In the data rows, the value 128 means zero.
Some points:
[ 88 152 129 144 104 104 108  85  60 160 183 103 124 176  89 126 147 142 151 136 149  93 134 125 117 138  86 118 149 129  63 162]
[ 91 129 164 128 141 158 137 114 181  96 131 134 172 120 108 150 121 165 153 136 113 161 147  96  60 115  97 109  80  77 165 175]
[147 109  99 167  94 153 185 126 136 145  93 135  98  87 108 122 102 192 130 177  91 153 163 155  88 131 120 137 123 103 144 165]
[158 117 166 133 154 139 115  95 101 102 182 130 132 104 100 214 153  72  70 128  71  84  93 182 163 117 197 103 144 157 134 166]
[132 149  98 107  93  88 168  65 143  98 105 116 121 118 143 138  86 157 123 127 167 129 103 191 158 166 112 146 124  86  57 142]
[129 119 172 127 131 206 101 178 139  77 120 183 116 102 169  55 126 145 124 140 112 145 107 102 112 170 199 178 189  70 128 152]
[ 74 186 179 150  97 117 121 106 147 147 160  88 123 122 165 133 130 157 130 117 133 146 121 124 130 193 128 108 116 174 137 127]
[120  98 144 102 144 110  74 205 115  94 118 164  84  97 188 175 137 101 128 187  81 162 147 159  92 191 146 177 146 123 177 141]
[109 151 133  83 146 135 118 129 143 144  70 179 151 103  73 134 160 128 112  85 115  84 188 135  80 110 102 108 157 112  75 185]
[115 160 123 110  95 161  93  58 126 151 125  95 150  63 159 137 144  91 127 145 115 113 172 157 121  98  46 115 131 160 122  54]
[ 80 176  88 108 121 118 115 145 160 115 178 152  71 105 113 144 107 113 134 129 106 111 108  76 177  77 162 133 169 104 136 141]
[108 114 197  66 117 129  76 161 221  93 142 162  66  82  58 103 127 122 147 131 121 171 140 153 117 109 144 163 153 160  88 209]
[143 174  65 133 139 150  60 131  65 140 139 119 163  70 142 128 121 158 111 114 143 109 136 141 115 156  74 131 164 156  77 131]
[155 181  98 133 125 172 110 128  77 150 132  90 130  93  93 101 138 174 127 127 165 162 210 119 183 132 100 130 153 150 175 112]
[ 90 159 102 121 148 116  99 112 178  78 125 101 172 169 137 129 146 150 141 154 117  29 123 147 113 112 167 173  99 134 134  83]
[139  97 177 171 132  99 118 168 121 152 156 132 153  76 141 110 110 165 108 118 183 132 151 119 159  79 102 136 167 136 101  57]
[ 71 151 114 108 128  81 199 134  83 140 201 149 121 154 132 133 179  88 190 143 149 181 120 123 125 151 126 142 102 144  98 150]
[107 104  99 172 117 127 113 150 136 151 146 149 165 127 103  98 102 128 151 156 166  87 141 149  81 105 154 145 130 120 192 166]
[121 184 149 163 147 138 133  91 131 229 152 100 111 137 158 136 149 162 152 123 100 154  86 153 134 113 143 155 164 123 116 160]
[ 89 118 123 126 131 106  65 158 106 214 126 105 155 125  94 179  71 144 132 114 120 145  99 162  99 186 164 139 113  99 109  96]
[125 114 148 146 118 110 166 120 128  94  78 162 186 141  74 111 179 174 118  75 140 171 135 153  82 109 123  93 142 110 103 127]
[ 82  96 131 158 149 129 128 132 157 128  92 123 108 116 107 110 117 143 140 125 108 134 118 112  99 150 143 113  97 115 164 166]
[143 150 142 136 180 106 105 161 119 134 141 133  98 111 135  47  89 130  61  89 120 102 159 130 155 120  82 103  76 127 152 121]
[142 160 101 121 137 158 169 131 144 141 139 200 100 151  66 177  55 174  73 154 101 169 117  98 122 113  86 107 120 135 129  95]
[187 146 140 183 109 111  98 142 116  65 154 145  76 129 134 198  88 188 176 154 132 113 114  79  98 142 129  28 132 158 130 131]
[167 116 122  43  98 135 101 110 104 140 114 149 114 175 168 125  60 130 160 131  88 169 133 136 139 228 143 112 107 129  89 127]
[112 150 130 115 106  89 147 155 154 126 168  58 102 156 143 131  79 111 143  57 171 151  60 166  80 113 161 118 100 149 132 133]
[ 84  87 140 125 120 142 110 166 144 141 131 127 110  95 173 103 160 120 132 125 150 140  80 141 147 111 102 136 173  87 171 153]
[100  37  83  98  63  95 139  89 120 173  90 151 134 132 180 117 149 176 105 157  91 135  97  64 154  61 143 121 107 143 151 146]
[166  72  99 149 144 154 173 117 128 114 180 132  95 129 116 107 133 103 135  70 117 132 107 212 139 108 115 108 138 182 150 133]
[112  92 234 168  79 103 152 139 135 123 130 121  75 135 129 137 135 119 103 166 134 133 115 113 147 108 100 201 164 118 140 130]
[173 170  87 151 148 108 119 112 110 140  95 164  70 162 123 156 131  94 176  82 123 113 120  96 127 122  36 147 121 103 153 113]
[154 100  84 143 105 117 119 163 122  96 155 143 122 127 100  84 164 166 193  94 125 129 114 131 171 157 126 198 143  98 147 135]
[181 150 116 101 166 152 104 156 127 150 132  52 132  80 132  87 159 121 102 174 190 118 180  85 171 135 116 100  73 154 129 140]
[ 54 149 147 101 111 136 152 111  74 107  88  65  81  99  92 106 134 155  77 149 138  87  98 132 154 182 134  82 151 104 116  99]
[161 148 112 151 150 101 126 175 128  81  92  33 157  86 138 149 137 125 129 165 136 139 163  59 134 145  99 149 151 150 157  88]
[162 118  90 105 135 109 115  59 157  96 172 104 144 137 169 137 156 134 101 136 142 169 115  93 103 139  97 117 165 122 181 125]
[193  72 181  69 124 200 154 133 111 126 170 120 170 163 108 160 101 100 124  85 135 106 166 127 149  94 137 127 142 142 152 130]
[122  85 155 130 187 133 183 134  97 105 158  95 173 123 135 157 123 126 155  94  67 101 115 142 174 111 101 156 127 149 128 206]
[108 115 107 158 104 187 108 157 101 119  68 134 164 180 115 151 197 127 139 119 117 159 135 105 123 144 116 133 110 107 146 138]
[172  87 103  70  88 102 161 166 160 145 185 119 131 149 120 115 123 103 138 117 133 112  97 141  98 172  88  89 183 164 109 115]
[122  96  71 135 185 189 166 159 147 185 112 104  86 207 148  96  91  91 131 165 141 176 115 142  44 130 137 165 124 113  82  77]
[129 133  70 194 125 118 112  62 171 164 151 116 120  97 176 132 118 110 133 134 122 153 155 104 162 133 181 108 124 131 108 139]
[ 97 105  92 110 217  84  81 100  93 132 117  78 131 125 103 121 109  93 103 123 213 106 183 128 114 123 136 137 179 124 124 121]
[109  84 153  85 163 169 168 118  98 125 107 145 133  63 170 186 130 116 153  73 104  68 150 145 137 137  96 130 114 189 161 137]
[138 131 122 117 165  84 146 152 154 150 163 161 156 125  75 101 153 179 149 135  83  70 154 137 171 106 138 125  95  82  67  56]
[141 157 160 116  88 105 110 168 112 171 142 152 134  85 124 130 157  83  78 147 174 119 125 132 150 115  90  82  74 132 119 129]
[104 122 150 153 134 124 182 120 135 132 105 118 155 130 129 138 105  90 155 156 112 124 115 137 172 190  93  80 113 126 190 115]
[180 136 107 160 130 127 147 131 133 140 106 123 145 108  85 182 157  96 104 161 126 151 107  92 100 142 130 157  63  81 138 130]
[117 206 130 142 105 148  96 120 120 108 136 129  89 182 133 152 159 133  35 113 109 133  95 133 166 154 113 177 131 169 102 124]
[ 99 127 151 136 153 181 160  59 108  94 144 111 110  95  85 187  54 126 155 112 153 124 119 172 149  83 145 138  92 188 202 132]
[ 81 155 119 165  47 174 122 188  89 114 154 159 136 107 201  96 111 136 114 106 100 157 100 115  92 113 168 180 131 113 143  79]
[180 175 153 108  63  92 172  88 101 162  99 165 134 119 173  88  60  89 139 169 173 101  69  87 106 139 121 165 128 127 155 163]
[154 172  99 129 193  71 123 154  80 100 112 101 135 116 110 114 131 154  89 195 149 159 127 183 139 113 125 112 150 138 118 146]
[ 89  94 130 111 141 129 124 104  99 108 179 120 165 138 117 104 148 141 113 175 102 165  89  76 146 119 138 182 106 108 107 101]
[134 140 168 122 131 152 139 125 137 166 182 163 126 146 160  74 133 100 125 143 112 125 164 187 134 187 111 133 112 123 153 110]
[131  62 121 163 143 145 122  71 144  78 139 133 128 130 129 152 107 124  76 124 161 138 137 124 105 151 101 121 121  80  62 108]
[197 125 112 130 105 153 188 126 147 112 120 122 113 183 167 104 111 111 159 116 154 158 132 160 135 101 163 148 171 175  92 137]
[107 140 144 137 139 136 132 124 127 150 156 144 123 180 160 176 116 151 108 112 135 163 114  82 122 100  89  56 120  81 127 159]
[ 91 135 194  67 138 136 111  75  97  84  85 199 136 155  64  98 146 134 177 137 150 173 147 118  71  88 142 141  94 215  89 124]
[154  84 117 163 120 100 126  83 112 144 148 139  82 138 118 131 148 122 120 152 142 153 169 128 123 132 137 111 116  69  96 150]
[186 149 128 157 193 102  88  74 155 120 144 174 100 148 135 151 172 139 147  93  95  97 145  98  96 126 142 107 183  81 130  84]
[146 117 138 112 134 114 111  62 141 144 108 154 129 154 107 122 127 150 142 104 160 163 106  97 166 159 159  82 114 108 218  83]
[166  89 149  99 119 184 142 139 136 142 136  78  72 177 181  43 139  86 113 147 113 115 118 139  35 147 159 102 122 136  82 112]
[141  99  98 141 109 143 122 135 180 138  99 157 133 108 140 151 189 180 121 166 133  99 108 161 126 111 120 119 114 152 144  84]
[120 130 102 123 148  62 122 128  72 162 105 135 117 103 152 126 134 178  94  86  96 112 113 125 106 126 151 130  65 133 160 113]
[ 93 134  96 104 115  79 109 103 163  86  78 139 184 139  86 101 144  95  76 130  99 164 173 118 113  85 159 107  79 150 132 158]
[117  98  94 160 108 131 105 139 141 175 159 104  82 187 114  75 120 104 138 139 116 103 139 101 139 154 148 101 119 151 109 150]
[206 117 148 125 124 124  94 144 129 121 106  85 220 150 139 137 146 171 121 131 140 125  89 162 165  93 158 134  70 107 117 196]
[119 174 119 123 165 104 137 120 129 104 137 137 165 104 125 107 111 117 131 206  85 129  70 119 144 100 151 148 161 106 147 105]
[117 159 147 118 120 146 133 120 121 143  75 105 108 138 162 143 137 176 131 127 101 121 145 166 163  99 134 152  60 101 111 130]
[101  94 154 170 129 138  36 132 166 134  83 172 134 176  97 116 129 112 164 190 126  76  92 106 135 150  86 124 151 114 140 152]
Along one direction, these points spread out more than along any other. Take the direction at right angles to it along which they spread out most. Go by this last direction. How far along it is each point below, from 0 to 99? 50 is the average, and the first point above lies past it. One standard deviation of the points above along it is 16.
[107 134 117 148 110  86 124 149 183 115 149 129 146 200 163 167  87 152 135 121 111 117 224 112 160 142 125 188 129 107 132 117] 49
[129 148 155 162 112 127 131 143 152 146 124 137 202  92 146 119 123  92 139 122  98  83 120 126 110 128 164 149 106 115 121 112] 42
[ 81 107 101 140 129 156 205 143 103 121 166 173 166 110 145 204 177 129  84  96 176  52 142 154 155 156 184 112 118 181 141 169] 44
[124 136 116 151 181 151 130 173 106 120  90 135 170 147 129 115 108 123  86 121 185  74  97  84 180 146  90 122 172 153  96 105] 62
[113 155 130 116  88 122  58 158 169 196 117 113 128 162 105 161 127 125 117 109 120 134  98 138 152 126 132 123 150 139 114 111] 56
[125 112 171 171 116 102 154 112 172 130  50 144 132  81  49  87 133  65 134  48  87 201 151  79 127 142 173 172 191 180  97 171] 23
[155 141 105 171 157 115  96 150 103  91  87 143 139  69 173  99 119  70 129 136 190 153 133 120 173  69 102  69  64 126  89  73] 61
[163 101  89 104 127 217 186 169 116  40  81  80 115 129 127 117  80  48 204 117  61  91 163 132 123  77 159  45 136 114 129 151] 41
[156  91 132  76  73 108 154 156  85 120 139  94 103 141  96 105  93 114 136  73  88 108 136 171  92  69 164 129 196 133 177 110] 52
[102 163 179 128 142  59 164 126 104 148 130 139 105 179 150 137 180 152 138 160 157  94 168 143 101 130 155 126 185 128 137 125] 53
[125 134 143  97 132 123 141 120 147 107  91 128 109  89 140 153 190 148 154  69 157 105  69  86 116 127 115 164  58 114  98  88] 39
[138 149 105  40 111 160 147 167 169 113 126 104 135 137 130 147 122  77 184 111 174 186 157 149 143 119 122 118 159  94 141  87] 58
